One turn sends every row of this set to another row. A few are shown first. Where does it send the rows asked after them?
razut: [  8.5  -4.6 -10.5 -19.9  -5.5 -17.8  -2.4  -6.8   2.8   8.6  11.5  -0.5
 -19.1  -6.6   6.7 -16.9  15.4  17.8  16.7  -6.5  12.8   6.3  -6.6   5.2
  -6.0  14.0   3.0  15.8 -10.9  -5.6  -4.5  -6.8]
doz: [  1.8  -4.8 -21.3  -1.3  22.1 -10.0   0.7  12.4  -9.8  -9.2  -0.1  12.1
   0.6   4.1   3.8  -0.3 -15.0   1.1 -10.6  19.5  -3.7  -9.9 -19.1 -22.4
 -34.0 -24.7   4.6   6.5   5.9   7.4 -14.9  17.5]
mot: [  9.9 -25.7   0.9 -25.7  -5.2 -16.7   2.2  -5.4  13.9 -16.0  14.1  16.7
  -7.5  12.4  -7.3   1.0  -5.8  22.9  22.3   3.1 -18.9 -15.0  -7.1   8.0
 -30.8  -9.5   2.5  -1.0 -10.3   3.6   8.6 -22.7]
Kuz: [-22.6  -4.4 -15.8 -23.7  -6.8  -0.1   3.5  -6.0  15.6 -13.2  23.8  15.4
 -20.0  -8.2  -4.4 -14.5   3.0  15.3  22.5  -7.0  -7.4 -10.3  -5.5   3.3
 -19.6  -1.9   3.6 -12.6 -15.3  15.7 -10.7 -10.2]
Teduz: [  8.6  -4.1 -12.8 -17.3  -0.2  -2.2   5.0  -7.0  19.8 -24.7  24.5   4.1
   0.2   3.7  -4.7 -18.0  -4.8  17.2  -1.9 -10.2 -36.1  -5.9 -15.3   4.9
  -8.8 -20.1   6.5  27.8   4.1 -12.2  -1.5  23.9]
rizuk: [ 29.1  -7.6 -18.4 -14.8  -7.7  -5.0  -1.6  16.5  16.6 -41.3  14.2  12.0
   7.4   0.6  21.9  -4.9   9.8  -4.0  -4.9   8.0  -8.3 -22.1 -11.4   7.2
 -23.7  -6.0  12.4 -19.4 -20.6   7.5 -18.7   3.7]
Fom: [ -0.4  -8.5 -15.3 -10.0  22.9  -4.0   1.7  12.1  -6.2  -0.9  -8.2   3.9
   5.6   7.5   8.6   2.2 -14.5   5.3 -28.2  17.8 -12.9 -14.6 -24.2 -17.2
 -19.8 -22.3   4.3   4.3   0.4   6.5 -20.6  12.2]
buleb: [ -4.8  -5.1 -27.1 -12.0  18.6 -16.3  -7.6  16.5 -11.7  -8.1  -2.3  15.5
  -2.4  -2.1  -2.0  -8.6 -15.2  -8.7 -14.7  16.7  -8.6 -11.1 -20.0 -19.8
 -28.0 -17.9  10.2   1.0  10.2  -6.1 -17.7  16.5]
Redib: [-10.3  22.5 -11.0  -5.7  -2.3  13.5   6.8  10.7  -9.4 -15.2   3.3  16.5
 -25.1  16.8  12.7 -17.5 -20.7   1.1  -9.6  -8.2  -2.0  -9.0 -15.2   2.4
 -20.6  14.2  -5.1  13.6  -4.8  -5.9  11.9  15.4]
forev: [ 11.3  15.4 -10.9 -28.8  -4.3 -10.8  -1.4  13.0   7.5 -37.2  10.7   5.0
   0.4   0.8  -5.3   1.1   1.9  12.5  -4.1 -17.6 -17.0 -28.4 -10.6  -3.2
  -5.4 -19.2  26.0  10.6 -30.8   6.4  -0.8   9.9]
nogo: [ 13.2  -0.9 -16.6 -19.1 -15.2  -5.9   0.8  -0.8  23.0  -7.5  20.3   9.3
   7.5 -11.2  30.1  -1.7  -4.2  -3.4   6.1  14.1 -30.4 -12.9  -5.9   9.5
 -10.3  -9.4 -11.5  -1.0   3.5 -12.7 -15.8  16.1]
Sona: [  2.3  17.8  -7.2   3.5  -3.1  16.6   4.5  11.7  -9.3 -26.3   4.0  15.0
 -17.5  20.5  13.1 -24.7   0.9 -16.5 -20.6  -1.3  -0.7 -11.9 -31.6   1.7
 -27.2   5.4  11.6   4.7  -9.5 -16.2  18.3   5.7]
luv: [  2.5  -4.1  10.8 -11.8 -15.3  -1.0   3.6 -14.8  24.8  -9.1  14.2  -0.7
  -5.1   6.2   2.8  17.5   7.9  -3.2   9.2  12.2 -26.9 -19.5 -24.7  -2.7
 -28.1 -21.2  13.8  -1.4 -14.5  -7.7   5.7 -18.9]
tibu: [ -8.3 -10.4 -18.7 -12.6  18.7  -7.2  -6.1  10.8 -11.6  -1.8  -2.3  11.6
   2.3  -1.1   6.6 -13.6  -7.1  -6.2 -29.6  18.9 -13.5 -12.7 -29.3 -15.3
 -18.7 -23.1  13.1   0.2   0.8  -2.4 -22.0   9.6]
sar: [-12.3  -2.4 -13.5 -14.7 -15.6  16.4   0.7  -1.0  33.1 -15.9  14.6  -1.5
 -13.7  10.0 -13.5   2.2   7.5  -1.2  -2.7  -2.8 -23.7  -1.2 -18.4  -3.2
 -24.6   7.9  12.8 -14.3 -13.8  -6.7 -16.8 -13.0]
Pumu: [ 18.7   7.8   7.1 -10.9  -6.2 -16.3  -4.5 -15.8  12.8 -10.3  -0.2 -15.2
 -23.1  11.0  10.0  12.6  14.3  -2.0   6.9   4.2   0.0  -7.2 -29.8   2.3
 -19.8  12.5  17.0   5.6 -26.7 -15.5 -10.9   4.2]
mamam: [  6.1  -1.0  -2.8  -3.4   5.0  15.7   2.1   3.0  -8.9 -17.7   2.5  24.3
 -21.3  19.9  31.4 -26.7 -12.6   9.0  -8.2   4.2  -2.8 -11.0 -16.6  12.4
 -25.4   2.2 -11.8  15.1  -1.8  -3.4  13.2   5.4]
gos: [ 12.1  11.6   2.6 -10.3  -3.6   8.5  -1.8   7.9 -12.2 -12.1  -7.7  19.7
 -14.1  20.0  27.8 -13.3  -6.8  -9.6 -17.7   9.8  -4.2 -19.5 -22.5   8.2
 -17.8   2.5  -5.3   6.3 -11.0 -18.2  22.5  -8.1]
Zubo: [  8.2  -4.7 -13.0  -8.6  -3.2  -2.9  -5.5 -10.9  20.5 -12.6   9.9  -9.1
 -30.8  11.5   2.8 -12.6  24.8  10.2   1.7  -9.8   3.3   8.2 -24.7  -5.8
  -8.3  19.4  17.1  13.6 -16.2  -8.0 -19.6   2.0]
kud: [ 32.2 -17.3   9.8  -8.1  -2.6 -21.3  -2.8 -12.6   2.6  -4.9  12.7  -7.4
  -9.8   2.8   5.9  -7.9  13.3  11.5  15.3   5.7   8.6   2.5 -19.8  16.9
 -30.3   8.0   9.5   6.4 -16.3 -14.8   1.6  -2.1]

Zubo moves to Pumu
Redib moves to Sona
mot moves to Kuz
Now these:
nogo moves to Teduz
doz moves to buleb

